(in the rows, 128 means zero)
A state moves one step at a time under one of 7 hidden systems, and each row is a state written as 26 numbers. Each run below is a few steps of one system.
vusa, seq 1, 9 rows:
[[134  91 109 132 156 132 129 114 140 159  98  99 162 186 139  90  92 110
  109 171  93 129 191 153 174 142]
 [115 137  88 114 106 168 120 129 157 121 125 124 124 159 152 211  92 119
  136 136 110 108 135  75 126 189]
 [ 91 154 138 130 125  93  78 108 114  88 103 146 114 160  96 150 109 123
  141  47 133 141 115  93  88  93]
 [ 97  96 175 159 143  98 126 107  73 132 110 105 110 185 123 102 154 136
  147 134 104 145 190 174 144 101]
 [141 121 135 115  84 156 108 123 103 123 198 122 125 137 183 161 146 122
  151 192  88 115 162 116 146 165]
 [141 146 130  50  73  78  73 140 138  80 148 139 151 104 120 151 113  96
  127  93 129 124  97 113 119 132]
 [127 117 170  89 126  66 164 171 121 123  69  98 111 162 104 113 148 138
  155 104 154 161 122 183 139 124]
 [151 155 156 145 132 158 191 153 124 142 187 124 107 172 155 118 150 139
  171 184 125 166 116 134 116 146]
 [146 158 103 114 112 119 129 119 138 114 214 150 189 103 131  99  89  87
   98 117  96 158 108 112 100 135]]
Leb, seq 2:
[[125 109 140 148 140 149 165 119 142 177  46  99  67 155 136 145 178 146
  135 138 117 153 145 110 152 100]
 [125 150 155 163 137 171 132  89 157 131 161 149  77 142 105 168 153 112
  118 166  99 120  92  68 112  87]
 [ 89 111 146 127  96 102 114  78 108 115 164 131 126  67 101 164 153  82
   78 106  77 125 135 115 119 102]
 [146  74 137 152  87 126 142 132  81 133 104 120 121  72 152 155 187 169
  125 120  75 105 142 160 152 137]
 [162 127 166 150 127 145 128 151 122  98 157 160 104 106 109 145 158 172
  150 170 153  55  73 155 129 130]
 [101 150 163 101 129  92 140 135 113 110 195 139 129  66  99  99 142 102
  120 129 198 123 104 167 103 120]
 [168 126 111 105 115 120 155 147 116 175 128 113 156  67 170  54 162 138
  123 127 144 174 138 153 144 116]
 [202 126 102 132 160 156 143 144 188 154 103 145 151 127 119  82 111 143
  106 171 133 102  85 132 155 114]
 [ 94 139 106 143 182 129 172 121 175 138 111 139 142 108  68 126  80 100
   80 105 171 120  97 131 104 130]]
nemi, seq 3, 9 rows:
[[139 116  99 152 119 164 198 154 135 145 129 135 128  42 136 161 146 159
  107 126 135 101  92 139 118 172]
 [156 145 127 174 137 135 139 123 120 122 141 171 134  53 106 102 154 162
  112  86 136 118  65 124  93  84]
 [132 111 126 175 185 140 133 107 125 159 134 141 148  85 106  51 130 138
   94 153 164 101 136 167 138  92]
 [131 133  69 144 151 195 142 121 147 183 129 127 134  70 172 109 130 141
  115 158 177 114 144 102 133 150]
 [155 154  87 125 137 155 102 118 179 149  79 152 117  83 124 124 129 136
  107  96 159 122  80  64 118  88]
 [120 110 131 159 183 130 146 104 158 167  43 123 101 129  85 101 142 131
   96 118 147 128 124 131 143  72]
 [109 112 113 181 144 184 165  90 127 190 105 111  90 114 157 137 170 137
  113 152 103 144 162  92 139 112]
 [133 119 106 141  99 159  88  75 144 143 122 145 116  69 132 166 153 113
   85 117  77 113 123  62 133  92]
 [116  75 134 130 127 109 110 108 129 130  57 121 112  72  89 157 153 132
   83 111 119  71 129 151 160 106]]
Sof, seq 4 (9 x 26):
[[159 112 120  35  96 105  87 151 146 141 102  94 141 124 163 107 134 109
  137 163 154 124 155 138 182 144]
 [171 149 138  74 111 130 155 177 177 134  81 109  94 184 140 151 138 138
  171 146 148 152  92 113 144 141]
 [133 168 173 129 135 100 168 134 145 115 151 131 107 192  93 115 131 105
  144 119 112 191  87 118  99  88]
 [120 118 134 150 121 113 172 100 104 147 173 113 159 147 136  95 129  96
  103 131  46 194 163 139 124 117]
 [155  97  93 154  92 151 141 129 113 118 149 131 170 124 159 167 111 143
  114 129  31 113 140 126 138 176]
 [122 118 120 132 116 105 116 156 112  65 132 149 160 135 100 179  77 148
  135  89 123  71 102 161 109 183]
 [ 77 139 136 133 151 102 126 151  79 106 146 125 138 142 131 108  99 144
  166 105 208 119 160 179 102 166]
 [142 160 111 122 137 159  78 127 105 146 172 135 139 137 191  70 126 142
  171 162 183 138 163 110 126 127]
 [178 153  95  61 118 131  66 128 186 134 127 133 158 140 146  94  96  94
  119 153 140 133 117  85 150 115]]
Sof, seq 5:
[[192 106 150 119 101 140 114 152 124 141  81 124  91 122 160 125 193 182
  163 158 123 108 112 136 166 105]
 [158 140 184 101 131 107 157 147 171 106 163 141 103 130  72 131 144 107
  122 179 142 108  55 151 132 104]
 [108 138 139 110 117 104 219 141 124 156 153 105 127  75 124 114 161 100
  107 111 133 197 115 146 107 129]
 [186 119 110 189 120 153 167 133 106 151 126 145 148 100 160  97 159 180
  125 109  65 152 108 129 122 110]
 [158 112 122 169 155 133 145 124 152 103 162 164 172 114  77 122  87 127
   84 149  95  70  82 159 126 135]
 [ 71 127  91 137 144 133 182 137 125 134 140 122 153  67 117 151  93 117
   98  93 176 117 135 149  97 189]
 [125 144  91 180 147 161 101 127  91 142 103 153 131  97 165 104 133 190
  155  75 170 121 138 111 101 120]
 [142 131 124 145 177 143  55  98 153 129 130 158 142 132 104  75 100 124
  110 163 170  71 126 124 142  85]
 [ 89 129  98  80 145 145 131 111 179 169 103 101 113  99 128 144 118  78
   93 152 184 123 152  97 145 141]]
Pemal, seq 6, 9 rows:
[[126 122 133 110 108 109 215 140 127 147 169  98 152 135 138 121 133  92
  113 143  75 194 140 154 128 156]
 [187 118 116 160  99 127 167 154 118 107 137 147 166 135 134 136 123 164
  129 102  38 141  89 141 120 145]
 [120 109 140 177 156  98 141 130 112  80 134 157 165 128  64 128  87 144
  104  96 111  79  98 182 109 132]
 [ 71 128 114 170 153 124 155 141  75 122 140 129 144 110 136 122 107 157
  146  87 182 121 162 171  93 172]
 [151 154 103 144 131 151  64 143  92 122 135 153 143 129 180  88 122 181
  180 110 179 115 139 116 114 128]
 [136 139 116  91 162 122  48 119 161 128 113 134 148 157 121  73  86 107
  128 158 190  94 145 128 149 109]
 [104 147  98  80 149 143 147 136 176 169  93  91 120 176 147 128  99  93
  133 147 176 167 160  99 140 156]
 [157 160 122 125 118 152 128 121 166 146 103 126  98 197 146 142 137 124
  151 121  85 184 110  57 121  97]
 [116 108 154 151 134 113 104  76 139 118 126 130 122 177  85 142 122  89
   93 134  44 133 139 107 136  79]]
Pemal, seq 7:
[[ 99 110 116 118 136 144 100  85 165 139 116 134 113  67  96 165 130  90
   70 144 141  73 123  97 140 113]
 [ 95 122 123 100 100 130 160 124 131 165  83  99  77  59 141 170 186 123
  117 102 156 151 131 104 127 124]
 [170 122 166 137 108 145 121 118 126 147 119 135  73  92 140 125 216 157
  139 160 115 119  98 110 146  66]
 [131 111 154 119 127 133 139  98 149 142 183 133 126  59 100 117 158  86
   76 194 121  97 114 140 149 103]
 [134 115 102  98  94 127 198 147 141 159 133 110 140  31 145 139 158 114
   92 117 123 155 112 135 131 157]
 [192 123 136 151 122 130 170 154 136 137  93 147 119  80 117 111 175 177
  123 111 113 125  60 143 130  94]
 [126 117 149 183 181 137 170 111 134 140 154 152 132  84  76  87 137 131
   89 158 149  92  99 168 120  97]
 [109 135  77 159 142 162 172 120 116 172 158 131 157  41 158  98 130 133
   99 111 153 146 142 126 105 150]
 [182 127  80 145 131 151 101 132 139 151  78 151 149  72 153  90 139 174
  121  89 139 116 101 106 133  98]]
tetog, seq 8:
[[105 101 134 212 163 155 205 115 114 146 121 139 113  92  96 147 148 157
  100 128 114 102 116 158 114 131]
 [108 134 108 201 150 165 128  83 105 137 177 164 137  51 123 117 137 138
   93 111 127 107 119 108  94 105]
 [122 108  89 135 145 137  71  99 127 136 121 147 162  52 125  97 110 127
   86 119 163  71 142 127 137 116]
 [125 114  96 116 150 164 114 139 156 150  77 124 113  87 134 142 122 149
  124 153 205  60 131 131 152 155]
 [104 161 135 130 164 163 139 121 170 155 104 132  68 116 111 141 148 128
  136 145 215 117  97  92 114 103]
 [101 140 136 128 170 132 136  84 159 178 109 117  99 118 107  83 149  87
   95 143 159 164 140 102 132  62]
 [136  98  98 132 137 158 148  88 168 187  84 104 127 114 132 124 137 102
   73 154  78 141 155 101 168 107]
 [120 100 111 154 126 151 144 101 163 132  77 134 108 109  95 205 133 123
   82 115  74  94 104  93 136 124]
 [ 67  97 156 177 140 118 133  93  99 115 102 134  89  91  78 174 156 134
  101  94 122  88 131 142 116 104]]
gudag, seq 9 (9 x 26):
[[154 152 147 150 187 125 152 146 171 123 107 149 122 183  76  86 104 140
  135 142 165 121  72 147 117  94]
 [ 82 150  91 165 181 148 186 113 138 162 149 123 155 140 124  99  83 105
  106 114 151 171 152 124  94 148]
 [149 122  60 178 122 167 103  98 123 150 109 147 166 105 166 119 109 151
  105  84  71 137 145  79 121 120]
 [123  92 127 159 150 123  64 100 134 100  71 148 131 149  84 151 101 142
  106 115 109  53 129 133 150 107]
 [ 42 121 128 121 141 128 119 120 114 122 102 108  92 125 118 186 118 117
  135 114 193  95 167 129 119 166]
 [112 155 128 111  91 145  74 111  94 141 137 125  86 103 186 138 178 136
  166 112 155 153 157  73 115 104]
 [157 112 176  96 116 110  71  98 136 137 128 121 104 141 123  91 172 102
  125 185 111 122 141 123 172  60]
 [119 108 147  77 122 125 192 136 177 154 119  90  98 129 107 163 146  80
  102 186 122 137 126 138 158 146]
 [143 158 133 116  91 128 195 147 143 129 133 130 101 104 130 170 165 128
  133  89 101 184  69  93  94 125]]
nemi, seq 10 (9 x 26):
[[ 99 111 143 102 121  63  88 105 121  86 142 131 167 129  75 126  90  79
   88  99 103 114 137 153 127 116]
 [117  91 123 124 117 116 148 167  84 127  97  98 139 146 164 135 126 167
  163 130 138 111 177 191 153 192]
 [163 170 150 129 101 155 110 150 125  95 188 159 105 152 150 156 143 153
  183 155 132 118  83  96 103 134]
 [ 96 150 160  91 142  72 110 117 136  99 170 134 147 131  71  97  99  69
  105 120 166 138 113 150 108 100]
 [127 111 103 102 127 111 154 162 103 157 103  87 160 148 177  86 118 138
  147 125 146 169 189 172 149 172]
 [196 160 109 124 107 168 118 152 159 119 152 149 134 178 164 144 114 149
  165 157  97 133  88  80 125 144]
 [ 93 146 141 122 156  94 137 116 164  94 139 140 141 164  52 143  71  79
   98 107 134 126  94 129 100 121]
 [ 83 111 112 154 140 110 158 136  74 144  97 100 147 154 152 112 114 147
  145  78 127 170 194 165 120 159]
 [171 141 118 154 108 168  67 119 108 112 158 154 132 178 179 132 125 161
  171 153  85 113 136  87 131 127]]
tetog, seq 11:
[[169 128 120 126 107 150 209 139 167 150 166 126 142 103 129 143 140 110
   95 163  61 159  89 117 131 142]
 [141 122 116 148 119  94 162 133 135 103 111 151 162  89  82 139 114 131
   88  54  77 141  71 136 101 116]
 [122  90 128 201 161 117 149 132  79 117 102 140 157 120 108 100 118 182
  123  98 117  94 143 195 125 134]
 [121 141 103 190 150 185 124 122  99 123 194 161 145 105 156 128 108 161
  141 153 152  82 135 128 102 165]
 [110 166  93 100 130 130  63 119 137 114 164 155 154  84 137 108  93 108
  124 105 200 109 120  96  99 128]
 [131 123 104  79 150 117  88 147 148 153  56 105 130 138 146  87 114 134
  143 128 212 120 157 139 159 129]
 [142 149 129 121 155 176 154 140 181 164  94 111  81 192 142 140 133 132
  159 184 164 136 124  97 145 132]
 [ 98 162 140 118 143 127 150  98 172 141 136 121 100 168  95 145 122  69
  109 124 113 184 112  75 103  92]
 [105  90 120 131 120  99 134  90 115 152  79  98 136 140 127 121 134 100
   91  91  55 174 179 126 146 101]]
Leb, seq 12 (9 x 26):
[[154 162 146 121  81 119 147 165  91 110 173 141 119  98 164 126 174 161
  176  99 134 167  94 126  94 132]
 [188 130 161 112 124  90  94 135 124 106 168 147 167 142 115  52 128 124
  131 157 111 125 108 168 144  89]
 [132 109 113 104 144 119 196 159 150 141 154 108 176 120 118 107  90 102
  100 168 138 125 135 188 145 188]
 [156 160  74 126 126 144 174 172 154 135 104 139 155 110 144 130 100 156
  136  73 149 157  80 110  95 164]
 [138 145 125 166 176 109  92 115 130 115 100 155 155 178  95  64  87 144
  129  82 137 138 116 131 107  77]
 [ 78 114 102 168 175 153 135  97 115 154 147 115 157 165 139 100  82 109
  110 155 134 128 201 141 130 156]
 [122 143  58 117 105 175  92 122 142 137 118 130 138 117 182 171  97 135
  136 110 138 119 148  64 121 177]
 [120 121 136 101 125  97  43 118 133  99  51 131 109 170 110 151 115 133
  146  87 145 100 134 110 140  98]
 [ 70 114 173 128 145 121 138 116 108 141 112  91  74 192 126 145 152 116
  157 163 147 137 185 147 144 127]]
gudag, seq 13 (9 x 26):
[[ 80 142 162 154 156 114 141 136  91  97 180 148 116 105  96 123 127 138
  146 130 205  89 115 175  90 141]
 [130 147 100 122 126 151 115 127  98 158 187 132 153  60 184  72 142 134
  137 145 183 137 157 131 121 139]
 [207 124 102 108 134 152  88 133 171 155 105 141 146 109 151  74 134 145
  119 173 137  98 107 116 170 100]
 [135 136 122 109 177 133 156 144 204 145  70 123 116 162  78 125  95 112
  111 148 176 113  91 129 140 123]
 [ 88 164  98 157 159 148 180 122 143 161  99 122 111 141 126 130 117 125
  129  74 153 193 126  86  85 123]
 [127 126 113 201 140 148  99  74  99 145 127 149 135 140 140 100 136 140
  113  96  65 154 152  88 113  71]
 [101  75 127 157 138 133  96  80 124 120 118 130 137 124  98 159 112 109
   79 150  75  65 163 137 157 125]
 [ 81 110 115 101  95 131 121 130 127 116 100 117  98  73 127 222 139 124
  120 103 153  85 131 112 124 171]
 [117 148 168 113  99 109  86 132  90 112 121 136  74  97 138 136 191 156
  171  98 175 129 115 115 110  88]]
vusa, seq 14:
[[132 144 134 189 196 143 166 140 130 135 122 152 130 134  97  75 118 167
  134 128 184 112  96 162 106 108]
 [104 133  90 175 177 179 148  99 127 173 171 133 152  93 146  84 110 121
  101 164 163 122 162 128 119 138]
 [143 125  53 121 133 167  78 102 158 162  97 137 159  85 162 114  99 126
   96 119 137 110 149  77 142 129]
 [127 111 111 131 161 137  82 116 172 129  33 135 111 162  96 149 100 138
  116 119 151  76 124 109 151 109]
 [ 62 130 155 167 167 155 131  92 136 139 108 124  62 164  98 171 141 120
  131 149 155 108 147 106 120 110]
 [ 95 130 143 152 113 148  88  62 105 147 157 130  94 106 143 141 175 103
  114 132  93 146 161  74 122  77]
 [154  83 146 106  85 105  72  95 122 121 106 121 129 106 124 140 161 114
   98 137  55 103 141 125 173  89]
 [133  94 169  97  91 108 139 150 134 100 101 116  91 115 101 203 162 133
  130 150 112  77 102 154 155 148]
 [113 153 182 120 102 112 161 141 112 107 165 139  75  86 106 163 187 135
  150 117 157 136  78 128  93 111]]

Name the system that made each run.
seq 15:
[[ 77 142 126 126 139 130  85 112 100 151  85 117  89 116 150 119 157 143
  157  92 202 141 169 105 117 101]
 [148 128 144 117 139 161  71  96 145 163 120 120  94 159 153  96 159 121
  141 201 142 118 158  94 167  77]]
	tetog
seq 16 (2 x 26):
[[ 85 144 148  83 119  87 145 140 102 112 205 118 149  92 122 104 121  90
  128 132 181 142 140 173 107 156]
 [175 138  88 110 102 142 130 157 107 163 124 118 156 100 207  80 146 165
  155 117 138 168 148 127 136 146]]
	Sof
seq 17 (2 x 26):
[[110 171 151 147 112 144 166 135 100 114 226 142 115 140 150 141 139 123
  163 142 124 167 117 112  79 147]
 [150 146 117  91  98  83  77 118 108 111 162 139 179 109 142  69 116 103
  121  85 109 170 131 123 116  97]]
	tetog
seq 18 (2 x 26):
[[133 104 166 139 134 122  71 114  95 115 142 145 111  80 118 103 169 152
  131 164 165  56 134 166 151  94]
 [115 121 144  93 128 136 149 140 131 151 153 114 106  56 136 119 167 119
  125 184 205  97 134 159 147 145]]
	Leb
seq 19, 2 rows:
[[118 114  97 103 134 161 110 122 176 128 135 128 137 107 122 174  91 103
   99 180 154  58 131 115 150 177]
 [100 146 117 108 116 113 147 154 130 121  70 127  97  91 118 173 140 148
  142  50 183 136  95 115  96 140]]
	nemi
seq 20, 2 rows:
[[126 145 190 157 147 121 106 117  85 113 183 140 101 181 128  83 155 139
  173 169 140 134 142 150 118  86]
 [129 137 123  82 101 134 128 121 135 135 224 116 159 104 156 115 119  75
  110 192 119 135 152 128 140 158]]
	Leb
seq 21:
[[ 98 161 144 178 188 154 142 106 126 157 126 133  93 176 124  86 135 134
  150 135 175 164 142 108 101  85]
 [123 122 109 155 143 161 102  69 132 162 169 125 153 140 150  90 115  91
   94 169  80 146 181  98 142 104]]
	vusa
seq 22, 2 rows:
[[145 173 136 112 100 101 161 159 125 106 140 136 131 161 134 132 129 131
  164  71 109 202  85 108  87 126]
 [146 122 153 150 150  92 126 119 120 106 156 135 172 200  98  72  91 111
  120 134  71 151 136 163 130 104]]
	nemi
seq 23 (2 x 26):
[[124 123  63 165 169 153  96 103 149 146  71 140 164 139 126 108  73 138
  102  85 128 114 147  99 125 122]
 [ 86 124  91 161 165 161 101 103 145 148  47 128 103 153 126 157 104 143
  126  94 157 111 154  84 123 126]]
	Pemal
seq 24:
[[154 118 152  61  99  83  71 144 116 110 121 104 144 190 153  99 123 114
  161 152 117 139 164 150 167 128]
 [154 132 148  75  85 117 158 172 140 114 143 102 118 188 152 168 128 122
  167 168 104 148 123 139 148 180]]
	tetog
seq 25 (2 x 26):
[[ 87 133 152  86 119  89 135 137 150  85 154 135 125  90  72 176 108  86
  104 117 168  90  90 149 109 150]
 [108 138 156 109 108  94 174 162  84 142 122 101 104 114 150 110 178 145
  164  95 162 186 141 162 113 132]]
	Pemal
seq 26, 2 rows:
[[112 166 130 163 146 147 115  95 121 156 114 139  92 137 142 103 159 134
  146  91 141 185 129  67  97  62]
 [131 106 131 147 136 146  74  61 132 149 144 129 134 138 130 102 134  96
   93 173  71 119 170 102 158  80]]
	Leb
seq 27, 2 rows:
[[106 110 124 165 145 123 152  92 144 146  63 132 103  93  82 149 148 125
   79  75  99 134 107 107 118  80]
 [130  88 147 211 140 162 151  98 103 148 101 137  93 110 118 148 177 169
  113 138  77  96 131 135 141  97]]
	vusa
seq 28:
[[ 93 114 126 136 181 105 180 127 143 160  74 108 127 106  85  89 121 116
   92 106 176 141 135 171 130 112]
 [145 129  95 179 149 205 170 118 141 189 114 123 107 126 175 126 152 161
  135 164 122 141 141  92 136 132]]
	vusa
seq 29:
[[127 110 121 146 126 147 112 119 135  94 183 157 155  92 104 169  97 121
   97 164 115  41 110 143 128 167]
 [ 87 135 119 123 130 108 134 152 100 106 121 139 129  61 116 146 123 152
  134  74 207  95 113 159  97 160]]
	nemi
seq 30:
[[109 160 126 162 159 134 126 154  91 106 150 142 140 191 147 105  92 164
  188 109 174 141 143 143  88 156]
 [129 156 112 131 148 125  51 118 109 109 155 146 167 192 152  72  76 128
  160 121 151 134 162 116 114 121]]
	Pemal
